In the rows, zero is written as 128.
One turn sends every row of this set to another row. A few are shown first. Where does it send the rows asked after them?
j_365: [130 140 143 127 111 114 100  76 102 113 125 121 134 111 156 172 136 120
 156 148 134 137 106 139 148 172 101 135 133 102]
j_73: [130 131 132 147 171 120 100 160 147 150 163 128 140 113 128 142 150 143
 101 118 135 118 126 140 126 136  78 110 104 114]
j_82: [112 108 106 170 112 112 115 138 118 140  90 158 112  76 134 152 161 139
 132 135 146 173 145 102 171 124  90  75 126  92]
j_755: [146 119 121 132 123 111  87 133 143 117 155 126 123  82 146 127 145 131
  82 114 133  92 144 126 143 139 108 112 156 106]
j_845: [ 98 108 116 152 101  78 102 116  89 130 122 186  91  82 104 142 118 126
 136 141 149 139 103 136 153 137 121 113 117 106]
j_281: [126  87 129 124 150 146 133 134 137 122 151 158 139 139 176 156 171 121
 134 139 102 130 135 109 123 121 118 136 135 116]
j_237: [158 123 104 165 134 132 118 102 110 137 138 126 135 113 174 166 123 125
 173 142 127 163 114 113 123 167 108  90 137 122]
j_732: [ 97 123 112 141  95 108  92  90 140 147 131 162 135 120 147 132 145  97
 114 124 145 162 100 164 136 119 113  80 137  77]
j_675: [141  88 149 170 116 144  80 134 128 145  97 118 119  78 152 146 148 123
 132 132 156 137 115 135 124 136  85 133 126 148]
j_868: [158 133 142 133 109 112 107 109 107 165 151 140 140 111 179 145 131  92
 158 164 133 129 120 129 173 143 102 114 122  93]
j_342: [ 93 112  88 159 100 148 108 115 100 130 142 160 106  77 126 122 146 133
 150 125 157 153 121 141 180 139 158 114 122 107]
j_729: [128  99 141 143 142 139 123 143 128 129 152 172 133 142 152 192 158 128
 119 152 122 151 132 123 102 122  97 126 132 141]
j_933: [102  90 107 144 125 143 132 128 121 133 125 173 104 143 137 149 159 121
 127 140 111 168 162 126 174 103 126 130 144 137]
j_640: [108 117 110 137 133  97 111 133 114 180 121 161 113 105 144 120 125 123
  99 120 126 174 137 144 182 131 114  99 157  91]
j_713: [ 98  68 113 148 109 114 140 110 103 128 138 169 104 144 127 153 152 132
 111 150 114 151 154 128 142  93 116 118 127 103]
j_557: [131 133 136 161 130 135  88 130 129 156 180 146 124  84 156 181 157 116
 173 136 157 151 137 151 147 103  88  83 145  89]
j_787: [127 124  93 141  93 162  93 113 117 134 127 131 133  67 126 159 119 144
 121 138 132 152 162 103 178 131 119  89 133 107]
j_98: [133 113 107 135 160 119 107 115 140 134 169 144 151  65 162 134 128 139
 144 150 163 112 128 118 131 141 138 129 129  98]
j_241: [103 132 120 163 109 110 121  86 147 108 114 139  92 110 124 137 117 103
 119 110 153 128 113 100 137 102  78  99 121 114]
j_971: [ 84 121 118 188  88 113  91 106 129 119 134 137 124  85 121 136 141 106
 145 112 128 111 150 107 142 115  69 128 146 124]
j_724: [131  86 120 157 152 142 128 122 131 124 168 159 122 143 146 177 152 127
 133 162 112 137 136 131 110 116 113 111 147 145]
j_406: [107 126  91 135  96 142 100 132 128 145 120 125  91 135 145 125 108  80
 144 123 138 148 103 142 148 133 113 106 100 126]
j_622: [147 122 153 158 171 120 122 114 103 149 107 132 130 105 169 123 134 141
 125 137 153 127 113 121 115 131 100 101 118 131]
j_465: [ 93 109 123 141 111 137 131 148  99 122 128 172 100 153 132 167 157 124
 123 131 116 165 160 133 158 105 127 126 122 126]
j_765: [ 82 108 100 156 109 109 122 115  96 170 164 121  96 136 129 118 122 129
 134 102 130 158 121 153 154 122  88 131 121 104]
j_749: [111 135 106 137 121 152 101 119 166 128 116 129 126  94 130 163 132 135
 114 111 152 171 129 134 176  98 119  82 105 102]
j_573: [160 107 162 172 120 149 109 128 109 175 154 139  99 103 142 136 127 100
 136 124 158 131 116 121 139 116  70 119 124 134]
j_969: [ 92  78 105 134 106 109 136 121 117 128 126 183 108 138 141 165 164 123
 126 142 120 161 154 109 141 100  95 136 130 105]
j_47: [103 133 118 143 128 158  76 128 123 129 188 114 101  89 136 163 127 138
 146 142 141 156 130 149 116 134 105 109 159  86]
j_43: [150 106 149 142 116 118  98 132 115 116 157 145 146  93 133 151 124 131
 158 114 130 121  93 112 118 163 121 140  93 100]
j_801: [ 92  98  91 157  86  98 115 100 138 139 160 163 134  83 111 140 135 136
 123 104 171 151 129 118 166 130 112 137 146 114]
j_772: [ 96 115 141 130 118 129  88  85  80 161 121 170 122  89 131 141 130 127
 114 121 146 153 125 155 131 132 108  94 160  83]
j_716: [162 127 138 130 132 123 119 123 127 130 173 132 116  94 146 160 151 123
 128  90 146  94 141 116 169 113  88 101 116  92]
j_568: [119 135 117 169 135 132 102 133 147 126 187 130 147 116 150 151 158 119
 156 111 105 148 123 121 120 158  91 105 141  76]
j_563: [145 117 133 161 139 122  95 144 138 124 150 160 140  76 143 162 134 124
 161 101 174 133 122 112 110 149 118 121 153 146]
j_310: [ 99 138 102 179  92 113 131 111  98 112 127 130 104 125 119 147 163 135
 154 104 139 140 136 114 177 133  84 108 107 124]
j_937: [ 85 116 134 141 107 108 101 159 125 138 120 153 112  83 115 132 110 128
 143 100 149 160 122 115 178 121 126 152 120 120]
j_944: [ 93 112 106 114 115 122  83 136 100 161 120 124 114 111 129 150 122 107
 146 105 129 117 130 166 159 141  95 144 102 127]
j_657: [124 101 151 138 147 143 138 132 112 109 150 148 135 143 167 167 152 131
 129 159 104 129 138 113 119 116 132 120 117 111]
j_417: [129 136 146 174 150 141  87 115 121 138 184 163 136  89 119 141 125 131
 143 156 143 138  98 153 125 154 126 131 123 122]

j_310 moves to j_237
j_657 moves to j_933
j_772 moves to j_755
Now find these:
j_417 moves to j_801
j_749 moves to j_573

One turn sends every row of this set to another row. A few are shown first. Where does it send the rows asked after them?
j_808: [159  98 144 132 120 120 154 132 128  96 105 112 118 133 134 113 142  95
 130  99  97 113 122 136 155 152 114  97 177 144 123 105 160 152  98  97
 158 136 122  97 124 132]
j_382: [170  86 125 145 102  93 129 117 140 118 107 114 137 135 124 110 131  94
 118 104 104 118 161 141 136 145 145 100 182 143 136 121 141 128 103  97
 141 115 161 105 137 114]
j_547: [ 96 112 142 142 129 145 134 114 127  67 106 118 141 106 114 141 138 138
 132 138 121 139 139 130 135 134 145  81  89 140 152 127 138 118 113 107
 103 100 108  96 121 121]
j_636: [111 105  99 136 172 150 112 156 119 105 147 129 124 146 143 111  81 127
 101 122 129 133 134 146 125 138 141 132 113 110 134 135 132 107 126 126
 132 171 128 124 111 114]
j_266: [114 115  91 139 160 129 127 167 111 128 153 131 135 140 143 115 103 121
 129 118 104 124 138 152 120 132 143 141  97 128 155 126 135 125 118 140
 121 185 111 115  93 118]
j_558: [136 138 133 117 118 104 117 138 138 144 149 130 117 144 148 129 123 101
 142 158 108 116 160 138 128 140 114 171 121  90 120 158 109 138 131 135
 165 121 119 142  92  98]
j_626: [162 148 170 127 131 127 147 127 153  96 116 114 122 126 119 132 134 136
 172 157  94 116 114 122 137 140 120  89 124 120 113 165 125 108 123  90
 117  87 162 137 132 133]
j_133: [ 93 121 122 145 123  93 140 119 121 111 121 134 129  78 163  96 162 138
 137 132 108 121 133 125 110 142 134  91 108 150 160 136 154 126 121 106
  89 113 153  97 113 132]
j_498: [102  95  88 121 123 130 118 185 128 120 129 129 109 127 158 160 134 163
 133 135 132  90 148 147 126 106 108  95 133 133 126 103 151 160 130  91
 167 117 141 108 113 125]
j_954: [124  98  77 130 144 150 109 162 141 119 129 104 117 114 186 147 162 142
 142 153 131 119 169 141 123 112  95 121 135 129 143  99 142 138 137  86
 157 129 132 132 133 102]
j_892: [138 154 152 121 116 111 148 124 157 117 111 137 102 116 107 125 143 116
 160 176  97 133 124 117 139 138 144 110 123 134 121 141 115 126 123  92
 117  74 128 124 120 139]
j_62: [169 166 156 123 130 100 148 123 148 121 116 117 111  96 151 117 149 121
 176 164  80 111 128 111 127 118 127 111 129 139 133 161 129 129 115 100
 104 100 141 118 138 136]
j_777: [135  98 101 126 113 139 113 177 126 123 117 102 148 129 147 169 140 161
 139 136 125 112 174 169 110 102 107 103 131 137 161 114 131 141 123  86
 149 137 155 129 110  96]
j_258: [117 131 143 152 140 116 135 129 109  70 129 122 143 103 152 110 160 156
 126 122 108 127 121 142 152 124 109  83 107 150 141 141 143  96 114  93
 115 127 147 136 173 122]
j_962: [123 108  87 147 162 127 122 171 106 114 163 118 136 143 156 103  85 143
 123 113 109 105 133 133 124 117 136 124 112 110 144 145 151 105 114 151
 131 163 138 120 119 115]
j_325: [161  72 110 163 129 117 145 122 151 117 118  83 144 135 130 122 156  81
 149 117  96 127 137 117 162 148 118 104 166 134 133 113 166 118 107 107
 139 107 125 106 109 122]
j_775: [159 149 151 117 130  98 122 150 119 138 141 113 131 138 157 144 110 119
 138 143 101  92 145 139 135 102 100 156 132  96 120 178 126 144 119 146
 161 134 131 133 100 102]
j_539: [137 128 146 128 141 121 112 137 144 123 145 117 123 159 147 156 105 118
 140 144 116  91 137 130 139 136 106 146 118  75  88 169 126 135 142 131
 166 117 132 130  89 111]

j_539 moves to j_775
j_266 moves to j_636
j_258 moves to j_133
Now find these:
j_777 moves to j_954
j_382 moves to j_325
j_626 moves to j_62

One turn sends every row of this set to another row. A few are shown first. Where does it send the rows asked after them?
j_643: [114  96 190 127 113  96 115  57 186 164 146 139 106 141 141 126 129  80
 117  71 123 126 102 102 160 116  88 203 168  83  78 150 127  70 131]
j_163: [115 117 175 123 105 103 123 107 162 159 137 124 116 143 154 139 161 168
  96 140 130 106  66  83 163  82  96 154 112  99 121  88 136 103 126]
j_612: [ 97 121 128 112  58 116  91  85 134 125 145 137 128 145 103 108 143 112
 100 124 136 149  62  94 120 111  96 143 143 136 128 141  86  97 140]
j_758: [105  78 174 133 112 100  92  60 192 171 137 137 121 131 139 118 129  80
 137  61 107 159  96  95 142 105  85 188 149  77 115 121 132  82 135]
j_216: [ 81 131 186 117 120 128  91  43 180 168 160 116 117 136  91 135 132  78
 106 104 107 122 106  83 141 131  78 186 141 100 107 129  64  78 127]
j_475: [126  78 161 129 136  79 121  46 181 181 131 133 108 138 147 128 143 105
 114 119 107 174 109 100 162  99 101 178 191  89 103 130 111  91 156]
j_78: [106  80 171 120 101 114 131  93 159 170 124 138 100 100 171  96 137 157
  87 134 141 106  63  77 156  95 109 161 127  98 135  88 125 106 116]
j_235: [102  99 167 136 101 100 117 107 157 164 133 132  99 109 151 123 149 165
  89 124 128  94  62  72 146  96 103 160 113  97 120  94 148  94 115]
j_446: [ 66 102 166 114 128  99  90  59 174 186 155 107 137 128  90 134 130  97
 110 125  96 166 108  79 123 108  80 172 152 106 131 117  65  86 141]
j_29: [136  84 181  84 116  86 113  92 126 176 147 104 110 151 141 165 116 145
 134 113 147 127  52  78 144 120  87 187 146 132 110  83 121  91 100]
j_951: [105 120 118 113  69 114 100  74 131 129 149 143 108 141 107 115 146 120
  87 142 138 141  61  92 128 122 106 147 149 130 123 155  79  92 142]
j_623: [156  74 173  81 106  99 127  78 140 172 149 121 105 140 150 117 105 155
 112 101 158 118  47  79 159 150  82 183 159 102  99  94 102 102 126]
j_376: [ 94 114 132 100  68 129 105  69 127 129 142 139 111 140 118 114 140 101
 105 143 145 150  66  98 128 106 111 153 143 147 140 144  72  93 123]
j_548: [ 79 102 173 100 135 106 106  52 172 191 154 116 126 134  99 134 126  93
  87 148 115 145 111  89 142 118  87 181 173 109 112 136  50  86 143]
j_839: [105  75 169 110 131  93 116  56 187 179 147 131 122 152 153 138 137  95
 140 100 114 180 100 106 157  85  96 193 150  78 132 133 109  75 144]
j_835: [102 133 140 114  61 125  97  70 128 119 142 134 111 143 106 117 146 102
 103 131 136 139  71  96 127 112 103 147 148 154 121 136  83  96 125]
j_512: [125 102 177 141 136  87 105  49 174 175 134 132  95 141 133 161 149  81
 114 108 109 141 110 100 161 105 103 189 178 106  85 131 132  81 124]
j_68: [102 111 200 105  90 110 136 110 164 151 135 120 128 142 163 113 144 156
 106 125 148 102  73  90 162  72  90 162 121 108 117  90 125 101 118]
j_277: [157  97 166 108 109 104 101  67 138 163 144 108  98 139 138 145 126 151
 136  90 126 132  45  67 148 141  84 170 132 111 119  61 121 104 111]
j_313: [ 89 117 128 107  63 122 105  72 129 125 153 143 101 131 112 108 137 107
  97 128 144 134  61  92 121 120 108 160 139 136 128 159  79  81 125]
j_314: [ 96 115 170 127 128 115  82  48 177 184 148 122 119 124  85 132 131  84
  79 126 106 126 107  79 141 142  82 172 170 104  97 125  69  97 141]
j_18: [ 66 109 171 115 113 113  99  49 183 175 162 115 125 117  95 103 122  98
 106  97 104 147 104  75 126 127  74 182 147  85 120 132  56  75 146]
j_351: [108 105 197 113  92 114 149  85 159 154 128 123  99 115 171  96 142 155
  95 133 146  98  79  81 167  85 105 162 140 113 112  89 116 102 115]
j_499: [134  99 181  80 106  90 148  68 136 159 164 100  91 148 154 134 121 169
 143  98 145 134  55  72 154 124  85 193 139 109 111  96  96  75 115]
j_204: [136  74 164 104 102  70 123  84 131 173 142 103 101 121 139 117 115 170
 124  95 130 142  54  62 129 134  84 172 165 118 100  77 120  96 124]

j_235 moves to j_78
j_313 moves to j_376
Now find these:
j_475 moves to j_643
j_499 moves to j_29
j_18 moves to j_548

One turn sends every row of this set to another row. A few are shown first. Where does it send the rows asked after them?
j_621: [124  77 162 161 159 123 114 119 115 123 125 133 148 122 138 102 125  99
 155 156 138 131 142 115 139  98 158  87 157]
j_275: [140 121  93 146 131  81  77 125 113 149 123 120 134 138 145  75 155 151
 145 102 144 150 115 144 135 138 118 153 110]
j_273: [133  79 140 159 127 145 119 124  81 109  98 114 146 110 124 133 121  94
 149 147 124 104 133 110 127  94 142 112 131]
j_179: [146 141 131 133 147  92  90 131 128 152  95  96 135 119 141 118 144 142
 132  99 112 116  80 144 141 134 134 128  94]
j_202: [116  85 132 172 164 128  94 155  89  91 143 129 144 119 111 102 153 151
 110 139 123 112 143 128 141 126 160  89 120]
j_993: [138 122 156 136 178 111  84 115 122  74 125 117 173 136 139  94 134 123
 130 115 181 106 100 138 135  69 143 128 112]
j_191: [134  81 153 154 153 126 113 114  84 115 147 119 136 109 129 128 131  85
 140 140 136 128 110  87 146  77 135  83 143]
j_928: [174 104 121 139 139 109 103 135 112 137 133 107 151 149 108  95 121 126
 130  87 168 158  79 125 143 125 126 168  77]
j_769: [144  94 140 138 142 102  89 110  83 103 130 127 190 147 102 112 124 124
 140 124 156 123 150 114 143  78 144  79 148]
j_641: [148 138 119 155 166  90  94 134  89  68 132 136 158 136 161 118 146 136
 139 128 168 117 118 118 124  62 135 116 105]
j_426: [131  99 151 155 181 101  97 144 124  89 132 143 165 152 152  88 137 125
 102 107 163 119 131 160 125  89 162 127  88]
j_604: [119  77 134 145 138 122  89  99 120 129 110 141 160 111 139 110 124  90
 160 115 120 125 155 103 153  93 146  90 117]
j_760: [155 138 122 129 144  94 105 135 124 133 107  92 133 120 134 121 144 134
 158 100 115 120  77 142 141 125 115 138  78]
j_494: [110  57 125 140 163 136  78 131 110 131 151 138 153 124 119  77 124  99
 140 136 137 147 123  84 139 113 143  88 106]
j_708: [125  93 123 161 135 111  93 118  54  87 148 119 146 114 109 123 150 129
 117 114 132 105 148 118 146  82 125 104 131]
j_683: [173 103 100 144 160 103 106 105 110 151 149 110 141 160 117  94 127 115
 125  86 164 142  83 107 145 143 128 153  94]
j_671: [177 104 103 144 129  99  89 124  92 136 133 105 150 154 113 103 131 122
 111  94 170 161  76 119 142 125 123 164 104]
j_383: [132  91 160 149 170 120  88 141 119  98 135 126 171 135 110 100 117 125
 106 103 138 118 125 107 162 115 165  67 132]
j_915: [131 128 118 150 172 111  98 162  76  88 143 141 149 135 137 108 151 112
 106 117 156 113 108 149 129  79 150 113  69]
j_22: [154 122 106 144 138  75  93 124 130 137 122 117 142 141 141  80 134 149
 169 102 147 151 120 139 136 127 111 164  98]
j_48: [191 108 126 153 144  93 123 153 121 134 107 113 153 156 140 137 134 150
 136 115 132 152  94 129 118 130 141 143  73]
j_898: [129  67 129 173 152 128 110 128  75 127 153 149 136 120 131 116 149 103
 140 157 139 151 143 106 134  92 155  91 124]
j_715: [110  72 152 166 158 142 105 124 101 129 147 139 128 103 126  97 133  80
 124 121 134 131 130 117 162 103 159  96 126]
j_180: [194 113 128 151 145  86 108 136 118 144  95 108 164 159 134 144 126 147
 119 125 137 146  85 124 123 130 150 138 102]
j_806: [191 107 120 156 164 101 134 130 106 157 118 109 145 166 133 129 131 148
 129 124 145 132  93 112 109 148 148 140  94]
j_138: [156 122  90 142 147  91 104  96 121 154 120 119 138 153 144  83 152 133
 170 100 145 130 121 141 133 145 125 140 108]
j_679: [163 136 122 141 150 107 125 114 112 153 105  93 121 132 145 125 148 131
 145  91 122  98  86 131 131 140 128 129  98]
j_212: [130  53 135 170 149 134 116 155  83 105 142 122 130 123 133 110 117 112
 118 147 131 132 122  73 118 112 134 113 125]

j_928 moves to j_48
j_683 moves to j_806
Now find these:
j_212 moves to j_273
j_426 moves to j_915
j_202 moves to j_708
j_671 moves to j_180
j_191 moves to j_621

